First come named turns, each shown by rows before and after it. For each pair of rows after them, which turns, in which order, take the first row to the second? The first pair is done for you.
turn Pef:
11 7 25 19 -16 16 -19 17 0 -12 23 -12 -5 23 0 19 8 21 16 -18 1 -57 -39
 -29 11 -11 -4 -5 2 -> 5 9 30 -19 22 30 -12 -4 10 -37 -14 1 -1 20 -9 12 26 20 8 4 -7 -29 -42
 -14 19 3 34 -4 16
1 -67 -29 -12 -16 2 24 4 24 1 12 -5 4 -16 2 -8 -20 -31 -17 10 9 -2 22 15
 8 26 -3 -12 10 -> -2 -51 -23 -31 -5 0 26 -6 26 3 1 5 9 -16 5 -4 -15 -33 -30 13 -3 25 36 15
 9 12 7 -7 17
-21 15 15 5 28 -2 7 2 6 4 -46 16 18 -1 -27 2 21 22 -6 23 -4 25 5 50 -4
 -4 31 -8 -9 -> -19 31 15 36 -9 -20 -3 21 -5 41 -8 11 17 4 -11 15 1 21 -8 -3 -7 20 26 32
 -16 -39 -5 -4 -19
turn noro:
19 11 6 -4 10 16 4 3 -16 -5 -3 17 -16 22 -4 -22 10 16 14 -8 -13 -4 -2 21
 1 21 -6 -29 -1 -> 18 17 8 -5 11 16 3 2 -17 -2 -4 20 -15 23 -4 -20 11 16 11 -10 -17 1 1 19
 0 16 -6 -28 1
10 0 0 15 -11 -16 -12 -15 11 11 9 11 2 -18 4 -5 -5 -40 -8 13 1 16 20 10
 -26 -24 -10 -4 8 -> 11 -11 -5 15 -11 -15 -9 -16 14 6 10 8 2 -20 4 -8 -6 -42 -6 16 6 10 16 14
 -25 -15 -12 -5 7
-1 -14 -11 -16 16 1 5 -9 15 -6 -5 -4 -5 -8 -3 -10 2 -12 -11 23 -2 2 1 12
 -2 15 6 -6 4 -> 3 -19 -11 -4 11 4 2 -5 11 -7 0 -10 -10 -5 -5 -9 2 -8 0 21 3 -15 -10 11
 -1 21 1 -8 1
turn pumu:
14 -15 -4 26 7 -5 9 -33 11 -1 20 -17 -29 -1 -15 9 0 -17 1 -6 -5 -12 3 49
 0 -2 24 -3 14 -> 14 -4 3 26 13 1 5 -34 7 -4 16 -16 -31 6 -21 12 7 -9 5 -7 -8 -13 -2 48 1
 -3 29 -2 15
-7 5 -3 -10 7 -10 -4 -8 5 6 -4 16 10 0 12 8 -7 -3 -18 3 4 22 24 -3 5 -23
 2 9 0 -> -4 22 7 4 4 -4 -15 -1 -7 8 0 14 5 13 6 15 1 13 -4 -6 2 9 14 -9 4 -31 -1
 13 -3
-2 -9 1 -15 7 3 2 -9 -1 -5 -11 3 0 -4 -3 -6 -2 -4 -16 8 -3 6 2 10 2 16
 13 -9 6 -> 3 9 10 9 -3 8 -12 5 -16 1 0 -3 -5 11 -9 1 3 15 2 -6 -1 -14 -10 -1 -1 7 3
 -8 -1
-11 -6 -12 23 -9 -10 -4 15 -1 9 16 10 5 -7 8 1 -6 4 12 -2 24 -31 -18 5
 -12 6 -15 -9 6 -> -18 -12 -13 -13 19 -6 7 -4 13 -6 -12 23 11 -16 7 -5 1 -6 -5 17 16 0 -9
 17 -7 15 10 -9 17
turn magek:
1 -11 -4 -1 -9 -9 -3 2 3 0 7 -7 -4 -9 12 -5 -13 -18 -6 -2 0 -11 9 -4 -9
 -2 -2 2 -14 -> 1 -13 -4 0 -9 -9 -3 2 2 -1 8 -8 -4 -8 12 -5 -12 -16 -4 -2 1 -13 7 -3 -7
 -1 -3 2 -14
-6 -7 -2 0 4 -4 7 2 1 14 14 -4 0 4 2 -1 -21 2 -8 -3 2 -7 8 -9 -17 -1 -7
 6 -23 -> -7 -9 -4 -3 6 -6 9 1 2 14 14 -3 1 1 2 -3 -21 1 -10 0 0 -4 10 -7 -16 -1
 -4 7 -22
6 -12 -16 15 5 -6 1 -3 -3 -2 -4 -17 1 -11 9 -15 -14 -6 11 3 13 -14 9 8
 -5 3 7 -16 6 -> 8 -3 -12 24 1 -5 -4 2 -10 3 1 -18 -1 -4 8 -11 -13 0 16 -3 12 -19 6 4 -7
 -4 2 -15 3
turn tene:
-1 -18 -18 -14 6 2 -14 -17 7 1 -11 5 15 -14 8 -18 0 -19 -30 13 5 36 0 0
 -2 17 26 -13 5 -> 1 -30 -23 -7 1 2 -13 -14 9 -3 -7 0 12 -17 6 -21 -1 -18 -24 12 14 21 -8 1
 -1 28 22 -16 3
-8 10 -2 -17 1 -16 1 -10 12 20 -1 19 3 -4 15 2 -3 -15 -29 1 -18 40 34 3
 -6 -28 -1 8 13 -> -6 1 3 -29 31 9 1 -19 13 -15 -30 18 -1 -1 -9 -7 19 -1 -12 19 -12 24 1 17
 5 7 31 4 18
12 10 -5 21 -13 1 -6 -1 3 26 6 -1 -2 14 -8 17 -18 4 -6 -16 11 -5 8 -3
 -22 -23 -1 1 -1 -> 9 25 3 3 5 9 -7 -10 2 18 -11 6 0 20 -15 19 -6 10 -8 -9 3 11 8 0 -19 -26
 17 3 4
-4 6 -1 18 -30 -1 -7 13 -7 18 26 -3 0 4 3 9 -12 0 5 -8 2 -12 2 -7 -2 -2
 -24 1 -9 -> -9 31 12 -4 -11 4 -7 3 -7 19 11 10 5 12 2 15 0 4 -6 -7 -14 20 15 -7 0
 -19 -9 6 1

Each pair is two turns apart.
0 -2 -6 -27 22 5 -4 -6 2 -26 -13 8 7 11 -15 -14 10 3 5 12 3 6 -1 19 13
 16 13 -12 1 -> 5 -23 -20 4 -9 -7 -6 10 2 -12 16 -6 3 4 -6 -16 -8 -3 11 0 18 -23 -3 11 6
 20 -15 -18 -11 -> noro tene
-15 -24 -1 -36 3 -20 1 -6 24 -20 8 16 25 -25 10 6 16 -27 -25 24 -10 17 0
 8 -24 19 22 9 16 -> -16 -13 2 -34 -5 -26 -1 -3 22 -9 15 19 26 -23 16 12 11 -29 -30 17 -16 26
 13 2 -27 3 16 12 15 -> noro Pef
-5 -23 -17 -17 10 0 1 -13 8 -3 -12 9 6 -7 0 2 10 -4 -6 11 -3 11 3 9 5 24
 17 -9 -2 -> -7 -5 -11 -20 7 -4 -1 -15 4 10 -7 15 6 -1 5 10 9 -3 -14 5 -13 28 17 3 2
 3 14 -5 -1 -> noro Pef
2 -3 -2 12 -28 -9 -3 6 4 16 18 -3 4 2 13 6 -13 -6 -8 -10 -3 2 14 -6 -8
 -18 -24 -3 -14 -> 3 26 15 12 -11 8 -13 5 -7 6 6 0 1 19 -1 13 7 15 7 -12 -9 1 -1 -7 -5 -23
 -11 0 -11 -> pumu pumu
-1 13 6 -3 8 4 -2 -1 -4 -5 -3 9 -2 -2 -1 7 2 3 -3 0 -1 9 4 1 -3 -7 3 8 5 -> 0 13 7 5 3 3 -4 3 -7 -2 2 7 -4 1 -2 9 1 6 1 -3 1 4 2 -2 -5 -9 -1 9 3 -> Pef tene
-9 -23 -6 -25 6 -1 -14 5 16 -13 -13 12 5 19 5 -6 0 6 -4 -5 14 -6 17 5 15
 21 7 -4 5 -> -8 -18 -7 -6 -15 -10 -19 15 11 5 5 7 3 21 12 0 -11 6 -2 -18 15 -13 23 -5
 8 8 -13 -4 -1 -> Pef Pef
-1 59 2 -34 25 -2 -28 3 -14 1 -27 10 -2 -11 12 21 7 25 9 16 11 39 11 24
 16 -26 2 11 3 -> 0 62 3 -29 20 -3 -30 6 -15 5 -21 9 -3 -7 13 24 6 26 11 14 10 37 11 21 14
 -30 -3 13 1 -> tene Pef
7 18 6 7 -29 -7 1 0 0 27 15 -5 15 0 21 2 -23 -14 -31 -14 -6 26 32 -10 -4
 -25 -28 7 -1 -> 10 44 22 14 -22 6 -11 3 -14 24 10 -4 10 17 8 10 -7 5 -14 -21 -10 17 18
 -17 -4 -32 -23 10 -3 -> pumu pumu
-2 1 6 -22 20 11 -3 -8 4 -19 -27 7 3 2 -13 -7 10 3 5 7 -2 12 -7 6 7 13
 27 -2 7 -> 3 -21 -3 -3 6 9 -4 1 4 -21 -14 -6 -1 -3 -14 -12 2 2 14 4 11 -17 -20 5 6
 29 14 -7 0 -> tene pumu
-8 -13 -28 25 -15 20 0 9 15 -10 3 -1 -26 -19 -5 -17 -3 -20 17 21 23 -56
 -61 3 9 36 -19 -18 -3 -> -12 -20 -30 -1 5 22 11 -5 26 -22 -18 7 -20 -26 -5 -22 1 -30 3 37 18 -35
 -54 14 12 44 0 -18 7 -> Pef tene
-3 15 -12 5 -7 2 -3 5 -15 40 -3 6 -2 -3 9 -1 -13 -11 -15 -4 7 19 6 -6
 -15 -32 -13 11 -29 -> -1 16 -9 17 -12 5 -8 10 -22 37 2 1 -6 2 4 -1 -11 -2 -2 -8 13 2 -7 -9 -16
 -28 -16 10 -33 -> tene pumu
0 6 6 -9 17 2 2 2 4 8 -1 16 -8 -5 -2 -4 1 -3 -4 -4 -6 16 14 1 -9 -14 8 9
 1 -> 4 -15 -1 6 12 7 3 8 4 -3 3 5 -12 -9 -9 -12 0 0 13 0 8 -15 -6 5 -6 11 5 2
 -5 -> Pef Pef
9 -28 -12 23 -10 -4 -1 11 -1 -3 13 -18 -8 -6 -4 -6 -9 3 16 -6 23 -35 -18
 3 5 24 -17 -12 -5 -> 10 7 6 26 -2 7 -15 12 -15 -1 10 -12 -11 13 -13 7 6 25 28 -14 13 -33 -25
 -5 4 7 -13 -6 -5 -> Pef pumu
6 -18 2 -19 35 15 6 -15 -1 -28 -27 8 -6 6 -23 1 27 4 1 20 -7 -6 -21 17
 -1 25 31 -5 1 -> 12 13 11 32 -8 2 -17 14 -26 9 17 -4 -14 25 -16 21 17 22 19 -17 -7 -32
 -17 -9 -13 -11 -12 0 -15 -> pumu noro
-5 -7 -27 23 -30 32 46 17 -8 27 36 5 -29 16 -30 -16 38 1 39 -18 2 -7 14
 -11 -44 10 -10 13 0 -> -8 12 -14 3 -3 47 44 6 -11 13 12 15 -30 26 -41 -14 57 11 41 -9 -8 10 7
 -7 -39 9 14 16 9 -> pumu pumu
-1 36 17 12 -10 -2 -23 15 -13 17 19 -12 -7 17 19 6 -10 3 -1 -22 -7 2 -4
 -8 4 -20 1 5 0 -> 0 25 19 5 10 16 -22 9 -12 -11 -2 -15 -10 18 3 -2 6 13 15 -8 1 -15 -31 3
 11 9 23 1 2 -> tene tene
-11 10 -5 4 -8 2 5 6 -7 17 2 -10 2 5 -15 14 -14 1 -13 6 6 -10 11 -15 -7
 -16 -7 -16 -15 -> -10 -4 -9 5 -5 6 7 6 -4 6 -2 -14 2 2 -20 6 -14 2 -8 12 13 -23 -2 -9 -5 2
 -3 -21 -16 -> noro Pef
3 -18 -2 -4 -7 -9 7 -15 14 -8 4 -2 -1 -16 3 -9 -11 -16 -24 4 -5 14 4 -2
 -2 3 -7 1 2 -> 3 -12 0 4 -15 -12 4 -10 10 0 12 -3 -1 -14 6 -5 -14 -13 -23 -4 -7 13 8 -7
 -5 -7 -15 2 0 -> tene Pef
